[[ 11 -10   2  -5 -15  56]
 [ 79  19  24  20  45 -33]
 [  3 -69   7 -57  14 -89]
 [ 42 -51  16 -41  33 -83]
 [ 54  64  15  61  20  31]
 [ 88 -47  23 -35  41 -28]
 [ 51 -51  18 -42  36 -79]
 [ 33   7   6  14  -6  74]
 [ 82 -16  24 -10  48 -53]
 [ 64  64  18  58  26  25]
 [ 23   3   3  10 -11  72]
 [ 28  -1   6   4  -7  65]]
=>
[[ 11  79   3  42  54  88  51  33  82  64  23  28]
 [-10  19 -69 -51  64 -47 -51   7 -16  64   3  -1]
 [  2  24   7  16  15  23  18   6  24  18   3   6]
 [ -5  20 -57 -41  61 -35 -42  14 -10  58  10   4]
 [-15  45  14  33  20  41  36  -6  48  26 -11  -7]
 [ 56 -33 -89 -83  31 -28 -79  74 -53  25  72  65]]

[[ 14 -42  32  37 -43  14  13 -34  28   7  -4  13]
 [ 36 -51  36  -9  -4  38  40 -64  34  48 -67  35]
 [-29 -12  11  68 -32 -27 -38   1 -10  32  46 -41]
 [-36   9 -36 -45 -14 -37 -16  14 -29 -59  -2 -15]
 [-29 -65  48  90 -96 -27 -11 -39  21  23  32 -18]
 [ 69 -30  31 -23  31  70  52 -51  42  42 -72  53]
 [-24  53 -44 -36  41 -25 -26  49 -38 -25  21 -24]
 [ 75 -44  47  17  12  76  46 -58  54  54 -54  49]]
=>
[[ 14  36 -29 -36 -29  69 -24  75]
 [-42 -51 -12   9 -65 -30  53 -44]
 [ 32  36  11 -36  48  31 -44  47]
 [ 37  -9  68 -45  90 -23 -36  17]
 [-43  -4 -32 -14 -96  31  41  12]
 [ 14  38 -27 -37 -27  70 -25  76]
 [ 13  40 -38 -16 -11  52 -26  46]
 [-34 -64   1  14 -39 -51  49 -58]
 [ 28  34 -10 -29  21  42 -38  54]
 [  7  48  32 -59  23  42 -25  54]
 [ -4 -67  46  -2  32 -72  21 -54]
 [ 13  35 -41 -15 -18  53 -24  49]]

[[-68  -1  74  70  74  37  65  71 -21  -9  49 -13]
 [-13  41  -2   3  -3 -42  17  14  39  41  31  26]
 [  4 -11  12   9  12  24   3   6 -12 -12  -4  -5]
 [ -1  27 -13  -8 -15 -36   1  -5  28  26  10  23]
 [ -1  13  12  19  11   7  14   2   5   0  -2  34]
 [ 14  -1  -3  -6  -2   5  -4   1   4   6   4 -12]
 [ 14   3 -23 -19 -24 -17 -18 -24   6   2 -17  13]]
=>
[[-68 -13   4  -1  -1  14  14]
 [ -1  41 -11  27  13  -1   3]
 [ 74  -2  12 -13  12  -3 -23]
 [ 70   3   9  -8  19  -6 -19]
 [ 74  -3  12 -15  11  -2 -24]
 [ 37 -42  24 -36   7   5 -17]
 [ 65  17   3   1  14  -4 -18]
 [ 71  14   6  -5   2   1 -24]
 [-21  39 -12  28   5   4   6]
 [ -9  41 -12  26   0   6   2]
 [ 49  31  -4  10  -2   4 -17]
 [-13  26  -5  23  34 -12  13]]

[[ -8 -36 -34  -7 -29 -32  22]
 [  7 -11  -1  -3   5 -26  65]
 [ 13  86  49  20  48  25  67]
 [-11 -69 -51 -12 -45 -38 -22]
 [ 17  74  60  21  57  32  23]
 [-19   3 -84   5 -71   5 -62]
 [ -6 -72 -57 -14 -48 -39 -21]]
=>
[[ -8   7  13 -11  17 -19  -6]
 [-36 -11  86 -69  74   3 -72]
 [-34  -1  49 -51  60 -84 -57]
 [ -7  -3  20 -12  21   5 -14]
 [-29   5  48 -45  57 -71 -48]
 [-32 -26  25 -38  32   5 -39]
 [ 22  65  67 -22  23 -62 -21]]

[[  13    8  -12    4]
 [  13    8  -12    4]
 [  13    8  -12    4]
 [  13    8   12    4]
 [  13    8  -12    4]
 [  19   17  -12   23]
 [  13 -101   24    4]
 [  13    8  -12    4]
 [  13    8  -12    4]
 [  -6    8    0    4]
 [  -1   10  -12    4]
 [  13   48  -12    4]]
=>
[[  13   13   13   13   13   19   13   13   13   -6   -1   13]
 [   8    8    8    8    8   17 -101    8    8    8   10   48]
 [ -12  -12  -12   12  -12  -12   24  -12  -12    0  -12  -12]
 [   4    4    4    4    4   23    4    4    4    4    4    4]]

[[-32 -63  -6 -47  14  28 -78  13 -39  42]
 [-48 -70 -28 -17  -7 -16 -77 -17 -82  64]
 [-12 -36  -5 -16   2 -12 -38 -29 -39  31]
 [ -5  -9  -1  -6   3   4 -11   1  -5   5]
 [ -4  -2   2   4   0   1  -5   6  -5   8]
 [-15 -23  -5 -16   3  11 -30  12 -16  16]
 [  6  28 -16 -20  -8 -18   8 -14  10  -9]
 [-19 -14  37  17   9   6 -36  10 -31  62]
 [  3   3  22   7 -11 -47  41 -21 -77  71]]
=>
[[-32 -48 -12  -5  -4 -15   6 -19   3]
 [-63 -70 -36  -9  -2 -23  28 -14   3]
 [ -6 -28  -5  -1   2  -5 -16  37  22]
 [-47 -17 -16  -6   4 -16 -20  17   7]
 [ 14  -7   2   3   0   3  -8   9 -11]
 [ 28 -16 -12   4   1  11 -18   6 -47]
 [-78 -77 -38 -11  -5 -30   8 -36  41]
 [ 13 -17 -29   1   6  12 -14  10 -21]
 [-39 -82 -39  -5  -5 -16  10 -31 -77]
 [ 42  64  31   5   8  16  -9  62  71]]
---
[[   6   11   59  -48]
 [ -31   -2   66  -86]
 [ -20  -30  -59  -37]
 [  52  -37   22   32]
 [  40    6   46  -29]
 [  38   74   19   28]
 [  59  -48  -33   35]
 [  -9   -4 -100  -58]
 [  52  -88   13  -72]
 [ -57   24  -29  -21]]
=>
[[ -48   59   11    6]
 [ -86   66   -2  -31]
 [ -37  -59  -30  -20]
 [  32   22  -37   52]
 [ -29   46    6   40]
 [  28   19   74   38]
 [  35  -33  -48   59]
 [ -58 -100   -4   -9]
 [ -72   13  -88   52]
 [ -21  -29   24  -57]]

[[-17 -27 -29]
 [-12 -19  19]
 [ 26  -9   1]
 [-37  21   9]
 [ 30  80 -41]
 [-61 -29  20]
 [  7 -59   8]
 [-38  -9 -46]
 [ 60   2  31]
 [ 21  35  -8]
 [  6  11  60]]
=>
[[-29 -27 -17]
 [ 19 -19 -12]
 [  1  -9  26]
 [  9  21 -37]
 [-41  80  30]
 [ 20 -29 -61]
 [  8 -59   7]
 [-46  -9 -38]
 [ 31   2  60]
 [ -8  35  21]
 [ 60  11   6]]

[[ 76  87]
 [ 53  58]
 [-77 -85]
 [-52 -56]]
=>
[[ 87  76]
 [ 58  53]
 [-85 -77]
 [-56 -52]]

[[  1  -5  20  -2 -14]
 [-10   9  25 -14   5]
 [ 21 -13  -6  17   5]
 [  7   7 -93  17  32]
 [ 13 -19   7  16 -27]
 [-21   5  29 -16 -29]
 [  0  -2 -14  13  17]
 [-12  11  17 -22 -10]]
=>
[[-14  -2  20  -5   1]
 [  5 -14  25   9 -10]
 [  5  17  -6 -13  21]
 [ 32  17 -93   7   7]
 [-27  16   7 -19  13]
 [-29 -16  29   5 -21]
 [ 17  13 -14  -2   0]
 [-10 -22  17  11 -12]]

[[ -4  -1   3  -1   1]
 [ -6   0  -8  -4   0]
 [ -6 -15   5  14   2]
 [ -1   3   5   1   1]
 [ -2  -2   1   4   1]
 [ -1  12 -21   4  -1]
 [ 83  10 -42 -56 -36]]
=>
[[  1  -1   3  -1  -4]
 [  0  -4  -8   0  -6]
 [  2  14   5 -15  -6]
 [  1   1   5   3  -1]
 [  1   4   1  -2  -2]
 [ -1   4 -21  12  -1]
 [-36 -56 -42  10  83]]

[[  6  43 -36 -36 -24  39 -41]
 [ 25  11 -10 -32  28  43   0]
 [ 43  18   4 -65   1  35 -26]
 [ -3 -26   8  13 -10 -21 -96]]
=>
[[-41  39 -24 -36 -36  43   6]
 [  0  43  28 -32 -10  11  25]
 [-26  35   1 -65   4  18  43]
 [-96 -21 -10  13   8 -26  -3]]

[[  8 -19   6 -23  -8 -10  -5 -32]
 [-19 -29  79  62  69  76 -35 -36]
 [ -2  -5 -12 -14 -12 -13  -4  -5]
 [ 25  12  80  29  33  37  10 -36]
 [ 91  78 -48 -78 -75 -81  91  53]
 [  2  -6  86  37  38  56 -34 -37]
 [ -3  16  12  26  14   5  24  -2]]
=>
[[-32  -5 -10  -8 -23   6 -19   8]
 [-36 -35  76  69  62  79 -29 -19]
 [ -5  -4 -13 -12 -14 -12  -5  -2]
 [-36  10  37  33  29  80  12  25]
 [ 53  91 -81 -75 -78 -48  78  91]
 [-37 -34  56  38  37  86  -6   2]
 [ -2  24   5  14  26  12  16  -3]]

[[-73  33  10 -18 -11 -29  25 -22  48 -21 -26]
 [ 18  -5 -17  11  22  40  35 -25  14   3  33]
 [ 79 -55  19   9  41  49  15  -7 -33  19  29]
 [-61  40 -17 -48  -3  -9  37 -10  68  23 -15]
 [101 -32 -16  -4  36  57  11  -8 -23  35  22]]
=>
[[-26 -21  48 -22  25 -29 -11 -18  10  33 -73]
 [ 33   3  14 -25  35  40  22  11 -17  -5  18]
 [ 29  19 -33  -7  15  49  41   9  19 -55  79]
 [-15  23  68 -10  37  -9  -3 -48 -17  40 -61]
 [ 22  35 -23  -8  11  57  36  -4 -16 -32 101]]

[[ -54  -58  -28   61]
 [  21   14    8  -18]
 [ -40  -52  -10   41]
 [  98  102   48 -104]
 [  25   21   13  -18]
 [  43   55   12  -47]
 [  -6   -7   -1    5]
 [  53   63   17  -56]
 [ -75  -74  -41   82]]
=>
[[  61  -28  -58  -54]
 [ -18    8   14   21]
 [  41  -10  -52  -40]
 [-104   48  102   98]
 [ -18   13   21   25]
 [ -47   12   55   43]
 [   5   -1   -7   -6]
 [ -56   17   63   53]
 [  82  -41  -74  -75]]
